Each row is where one point has got to under a steady rotation. How many steps took it there?
The counts run from 0 to 371.
[ 23 -12  -2  13  -1  35 -11  16 -10   7   6 -22  -6  -9  18  21 -16 -38
 -14 -20 -35  23   9 -39  31  19   0  27  18  11   1 -41   0  -2 -28   3
  23  11 -22 -39   2  24 -18   2   2  24  20 -10   4   1 -22  -2 -38] => 267
[-22 -36 -23  -8  10  51 -15  15   0  -5  21  -9  20 -11  -6  24 -40  -7
 -49 -11  -8   0  11  -4  38  23   3  15   7   3  -5 -35 -18  10  -2  12
  21 -16   6 -12 -42   1 -18  -6 -13   6 -20  -8  13   7 -27  -2 -25] => 221
[ 11 -32   8  10   1  20 -20  -4 -20  10  14 -23  22 -25 -17  23 -22 -35
 -33  -4   1  12  -1  -7  22  19  18  -7  -8  -7 -13 -30 -25  11  -6   1
  24   2 -18 -30  -1   6 -30   3 -13   7  22  11   8 -14 -42 -44 -46] => 145
[-19 -21 -16  -2   5   6  -8  10   1   5   9 -40  22 -26 -21  27 -34 -16
 -55  -4  10   7  -5 -38  29  30  -3  21   4  11 -20 -39 -14  -2   1  12
  19 -23 -13 -28 -32  13 -12 -15   8  20 -16  -6   0  11 -22 -18 -12] => 284
[ 13 -12  33  31   7  20 -27  -6  -5  30  -2  -7  16   0 -15  29 -12 -32
 -18 -19 -14   3  40  -8  26  16  -1  15   9   0  -6 -10 -20   5 -14   1
  40  13 -17 -17 -15  13 -31  20  15  -6  24  -5   5  -2 -42 -16 -47] => 134
[ -6   9  23   8   6  23  -4  25  19  28   5 -13  -1 -11  15  21 -29 -12
 -20 -22 -12  10  20 -22  50  13  -5  23  19   8  -7 -53  -2  -3 -14  -2
  33  -3 -23 -22  -9  30 -19   2  24  15  -6  -9  11   2 -38 -20 -30] => 63
[ 14 -32 -21   3   2  43 -35  -3 -20 -13  18 -29  13 -17 -15  20 -24 -32
 -36  -7 -31  10  -8 -27   9  21   7  18   6   5 -13 -37 -21  14  -9  17
   4   6  -6 -44  -6  12  -7   5 -22  18  18   3 -11   3 -26 -23 -31] => 151
[-19 -23   3  -4   3  38 -20  14  16  19  18 -12  20  -1  -9  25 -34 -15
 -49 -20  -7  -8  17   6  44  22   6  16  20  -1  -7 -26 -33  13  10  19
  16  -2  12 -17 -38  12  -3  21  -5   2 -35  -5  11  18 -30 -16 -15] => 116
[  8 -28  26  13  -8  24 -21  10  14  26  22 -16  18  -4   7  33   1 -32
 -32 -34   6   2  10  -7  44  29  22  -9   9  -2  -7  -8 -30   7 -17   8
  24   3   3 -27 -22   8   0  29 -22   5 -29   2   3  -8 -36 -32 -20] => 313
[ 11 -22  12  24  12  34 -14 -19  -5  -2  -6 -12  12  -8 -16  26 -13 -38
 -31 -13 -19   2  33 -26  16  21 -14  11  -7   4 -10 -13 -22  10 -12  -8
  41  -7 -20 -11 -12  -3 -30  -2  -4  -1  30  -1   1   8 -50   7 -50] => 29
[  5 -13  12   0  -3  47  -5  -3  11  17  18 -22  -9 -15   9  21 -37 -30
 -38 -17 -29   5  -2 -10  37  12   2  14  18   3  -8 -46 -32  22   6  10
   0  13  -5 -25  11  18  -1  11 -20  12  -4   9   0  20 -44 -23 -25] => 51
[ -7 -19   9  -5   4  37 -29   2   7  -8  23 -20  17 -18  -5  12 -14 -25
 -39 -15  -2  -8   1 -11  27  23  12 -14  -2  -8 -25 -44 -33  18  -1   4
  23 -21 -12 -28   0  10  -1   5 -18  11  -7  14   6   5 -49 -48 -22] => 43
[-13 -20 -17  -3   6   6  -9   8  -2   2   8 -44  22 -23 -22  25 -33 -18
 -58  -7   4   6  -6 -41  20  32  -8  26   5  14 -17 -34 -15   1   4  16
  17 -22  -9 -29 -33  15 -10 -12   8  19 -15  -6  -3  16 -16 -11 -15] => 285
[-14  -9   8  12  23  26 -24 -10  23   1   7 -30   9 -13 -15  36 -21  -3
 -52 -26  -4   2  13 -34  23  14 -24  30   6  27 -23 -22 -14  11  -9  15
  11 -14  -1  -7 -43  12  -4  -3  -8  -3 -21 -14 -25   2 -40  -5 -19] => 294
[  0 -19   2   1  -4  25 -23  41   0  12  15  -9  25   1   8  22 -10 -25
 -28 -29   3   5  17 -16  49  38  19   5  12  -4  -5 -23 -11  -9 -20   6
  46 -11   0 -32 -33  17 -13  20   6  11 -31 -12  23  -6  -8 -16 -22] => 3
[ 17 -10  15  11  17  43 -14   6  -4  11  21 -21  -3 -14  11  17 -31 -21
 -25 -19 -31  16  -3  -3  31   2   3  13  16  14  -8 -47 -10  18 -13   5
   8  20 -12 -17   5  29 -28  11 -19  -3  10  -1  -2 -11 -39 -37 -46] => 259
[  0   3  24   8  11  41   1   7   5  18   1   4  12  -6  -9  28 -47 -13
 -40 -23 -16   7  35   0  39  18 -15  22   8   4 -12 -31 -21   8   9   2
  34   8  -2  -3 -21  14 -30  17   7 -12 -12  -7  13   4 -35  -3 -43] => 125
[  5  -2  16  13  13  31  -5  18  15  21  13 -27 -12   0  21  13 -23 -24
 -22 -23 -34   5  15 -17  47   7  -7  27  31  14   1 -44  -8  10 -16   3
  24   7 -20 -15  -2  40 -23   4  11   8   4 -11   8  20 -30 -14 -37] => 60
[-11 -22   5   9  -1  19 -22  -5  -8  10  -3 -10  33 -20 -31  26 -23 -26
 -33  -2  10  -2  30 -20  22  30   3   5  -8 -10 -16 -26 -24   2   2   0
  42 -20 -21 -27 -23  -6 -20  -3  17  13  16   3  10   6 -47 -18 -35] => 345
[  8 -26  -2  -1   0  33 -32  31  -5  -2  27 -22  25   4   2  18  -9 -26
 -38 -30 -11   1   0  -8  35  34  21   0  15   3  -8 -16 -22   6 -11  20
  26   0  14 -29 -26  23  -6  33 -20   1 -35  -6  10  -5  -5 -29 -23] => 317
[  2 -50 -20   3  -8  31 -34  18 -10   4  18 -19  28  -8  -7  31  -7 -34
 -31 -17  -2   6   3 -22  33  37  25   7   5  -3  -1 -14 -18  -2 -21  14
  23  -5   6 -43 -40  -2  -2  11 -15  20 -13  -9   3  -5 -16 -10 -17] => 212
[ 14   2  10  12  -2  -2 -12  25  -5  19  -2 -34  10  -4  -1  19 -13 -37
 -27 -19 -11  12  16 -44  29  33  -6  28  19   8 -10 -32  -7 -13 -12   7
  41  -1 -23 -37  -9  36 -19  10  31  20   2 -10   9  14  -9 -10 -28] => 68
[-12 -22   2  17  10  43 -21  10   4  24   2   5  13  -4  -5  32 -32 -11
 -18 -14 -15   5  40  -1  45  12   0  29  14   2   3 -32  -6   1 -15   4
  31   5  -7 -13 -41   2 -29   4  15   6  10 -15  11  -3 -42   5 -38] => 334
[ -2 -38  -7  11  11  48 -18 -11   2   9  19 -27  -5 -18   5  24 -28 -23
 -29  -7 -29   7  -4 -11  29   2   5  17  15  10  -3 -42 -17  24 -13   9
  -4   6 -12 -21  -9  11 -15  -8 -27  15  21   0  -8   4 -49 -21 -34] => 155
[ 18  -1  -6   3   4  46 -23  23 -11  -5  10 -12   1 -12  16  20 -21 -24
 -17 -22 -32  24   6 -40  27  21  -2  28  12  11 -10 -51   4  -4 -24   6
  25   7 -17 -43  -1  23 -14   5   1  20   9  -9   0 -11 -19  -8 -36] => 265
[ 11   9  15   3   0  52 -32   7  18  -5   6 -10  -4  -9  15  22  -7 -24
 -22 -28 -29   7  14 -42  24  22 -13  20   8   6 -21 -46 -14   8 -17   4
  20  -6 -15 -39   2  16  14  10  -9  20  -4   0 -15   4 -42 -13 -20] => 368
[ -4 -12  28  23  12  22 -19  -7  13  13   2 -21  12   4 -11  14  -4 -31
 -31 -21 -10 -18  41 -10  31  19 -10   2  10   0 -14 -14 -30  14  -5  -5
  49 -17 -18  -1 -13  18 -23   9  12  -5  13  -2  12  27 -49 -17 -40] => 238
[ 22 -10  24  11  -3  14 -20  -7 -11   9   9 -31  18  -9 -21  13 -14 -48
 -43 -20 -16  -1  13 -15  11  30   2   0   6  -5 -20 -17 -41  14  12  11
  30   4 -11 -27  10  23 -14  28  -4  -2   7  14   6  20 -30 -37 -39] => 247
[ 19  -3  15  13   1  38 -25   9  15   5  10 -27 -12   2  22  14   5 -39
 -17 -30 -35   0  15 -37  31  21  -3  18  24   9  -6 -34 -15  10 -24   6
  24   1 -17 -34   8  29   4  13  -5  19   6  -5  -5  19 -32 -11 -27] => 371
[ 10 -11  30   9  -3  27 -28  -8   0  23  12 -18  17 -16 -20  24 -28 -31
 -38 -18  -9   3   5  -5  20  17   8   2   4  -4 -20 -29 -38  20  10  12
  12  13  -7 -31   3  15  -8  28 -10   0  -2  14  -5   1 -46 -49 -31] => 250
[  6 -27 -14  -2  -2  39 -39   1 -19  -9  16 -18  22 -24 -20  24 -26 -24
 -37  -5 -12  13  -6 -25  12  25  11  12  -3  -2 -22 -40 -20  10  -4  15
   9  -1  -8 -47  -9   4  -6   4 -18  18  10   7  -8 -11 -31 -34 -28] => 149
[-21 -50 -18   0   8  42  -7   9   0   9  25 -17  18 -13  -4  28 -37 -16
 -46  -9  -3   0   4   7  45  15  16   5  10   3   4 -27 -21  13  -4   8
  15  -8   4 -11 -40  -1 -22  -6 -18   4 -13  -6  16   6 -34 -10 -28] => 219
[  7  -4  38  19  15  22  -1  -7  26   6   6 -19   7 -11  10  31  -1 -23
 -41 -38   4   9  21 -32  36  23 -17   1  -5  17 -19 -14 -16   6 -22 -10
  37 -14 -13   2 -17   8 -16   4 -17  -6 -20  -6  -5  -5 -48 -10 -37] => 302
